[[-0.32 -4.59]
 [ 2.52 -6.70]]
:
[[ 2.52 -6.70]
 [-0.32 -4.59]]

[[ 6.65  2.86 -1.82  2.87 -3.59  0.71  1.82  0.95 -1.48 -0.33  0.81]
 [-1.74 -0.63 -0.71 -1.44  2.68 -0.40 -1.44 -0.23  1.52  0.68  3.34]
 [-0.46 -1.99 -0.39  1.48  1.91  0.74 -1.52 -2.58 -0.02  0.53 -0.18]
 [ 2.38 -0.12  1.93 -0.08 -0.76  1.17  0.56 -1.63 -0.24 -0.03 -2.54]
 [-1.31 -0.19 -0.98 -0.05  2.63  1.43 -2.36  0.21 -0.49  1.39  0.43]]
:
[[-1.31 -0.19 -0.98 -0.05  2.63  1.43 -2.36  0.21 -0.49  1.39  0.43]
 [ 2.38 -0.12  1.93 -0.08 -0.76  1.17  0.56 -1.63 -0.24 -0.03 -2.54]
 [-0.46 -1.99 -0.39  1.48  1.91  0.74 -1.52 -2.58 -0.02  0.53 -0.18]
 [-1.74 -0.63 -0.71 -1.44  2.68 -0.40 -1.44 -0.23  1.52  0.68  3.34]
 [ 6.65  2.86 -1.82  2.87 -3.59  0.71  1.82  0.95 -1.48 -0.33  0.81]]

[[-5.29 -0.91 -1.57 -2.68 -1.70 -2.96  0.70 -3.59 -4.41]
 [ 4.23  2.25 -1.88  2.73  1.99 -0.94 -5.38 -0.14  3.60]
 [-5.66 -2.39  1.13 -2.35 -3.34 -0.14 -0.40 -1.48 -3.41]
 [ 1.53  7.86 -1.07  4.14 -1.81  3.71 -4.13  2.81  0.75]]
:
[[ 1.53  7.86 -1.07  4.14 -1.81  3.71 -4.13  2.81  0.75]
 [-5.66 -2.39  1.13 -2.35 -3.34 -0.14 -0.40 -1.48 -3.41]
 [ 4.23  2.25 -1.88  2.73  1.99 -0.94 -5.38 -0.14  3.60]
 [-5.29 -0.91 -1.57 -2.68 -1.70 -2.96  0.70 -3.59 -4.41]]

[[-5.60  1.62  3.30  1.11  1.48 -1.61]
 [ 6.88 -1.76 -4.48 -2.79 -0.19  1.73]
 [ 0.17  0.69  1.93 -0.75 -0.30  0.19]
 [-3.44  0.45  4.56  3.57 -1.39  0.02]
 [-8.01  4.63  7.55  5.74  0.65 -3.16]
 [-3.22 -0.74  2.90  1.44 -1.20  1.53]]
:
[[-3.22 -0.74  2.90  1.44 -1.20  1.53]
 [-8.01  4.63  7.55  5.74  0.65 -3.16]
 [-3.44  0.45  4.56  3.57 -1.39  0.02]
 [ 0.17  0.69  1.93 -0.75 -0.30  0.19]
 [ 6.88 -1.76 -4.48 -2.79 -0.19  1.73]
 [-5.60  1.62  3.30  1.11  1.48 -1.61]]

[[ 2.61 -3.84  5.69 -0.27 -3.56  1.39 -1.88]
 [-1.48  2.24 -8.97  3.59  1.04 -1.53  0.97]]
:
[[-1.48  2.24 -8.97  3.59  1.04 -1.53  0.97]
 [ 2.61 -3.84  5.69 -0.27 -3.56  1.39 -1.88]]

[[ 8.05 -0.12  0.07  0.12 -0.21  1.56  0.09  1.02  0.52]
 [-0.45 -0.27 -1.09  0.95  0.55 -0.10 -0.65 -0.36 -1.07]
 [ 6.46 -0.20 -0.30 -0.13 -0.61  1.25  0.09  1.22  0.52]
 [ 2.65  0.05  0.84 -0.51 -0.49  0.51  0.30  1.02  0.76]
 [ 3.61 -0.11  0.60 -0.30 -0.56  0.69  0.15  1.11  0.69]]
:
[[ 3.61 -0.11  0.60 -0.30 -0.56  0.69  0.15  1.11  0.69]
 [ 2.65  0.05  0.84 -0.51 -0.49  0.51  0.30  1.02  0.76]
 [ 6.46 -0.20 -0.30 -0.13 -0.61  1.25  0.09  1.22  0.52]
 [-0.45 -0.27 -1.09  0.95  0.55 -0.10 -0.65 -0.36 -1.07]
 [ 8.05 -0.12  0.07  0.12 -0.21  1.56  0.09  1.02  0.52]]
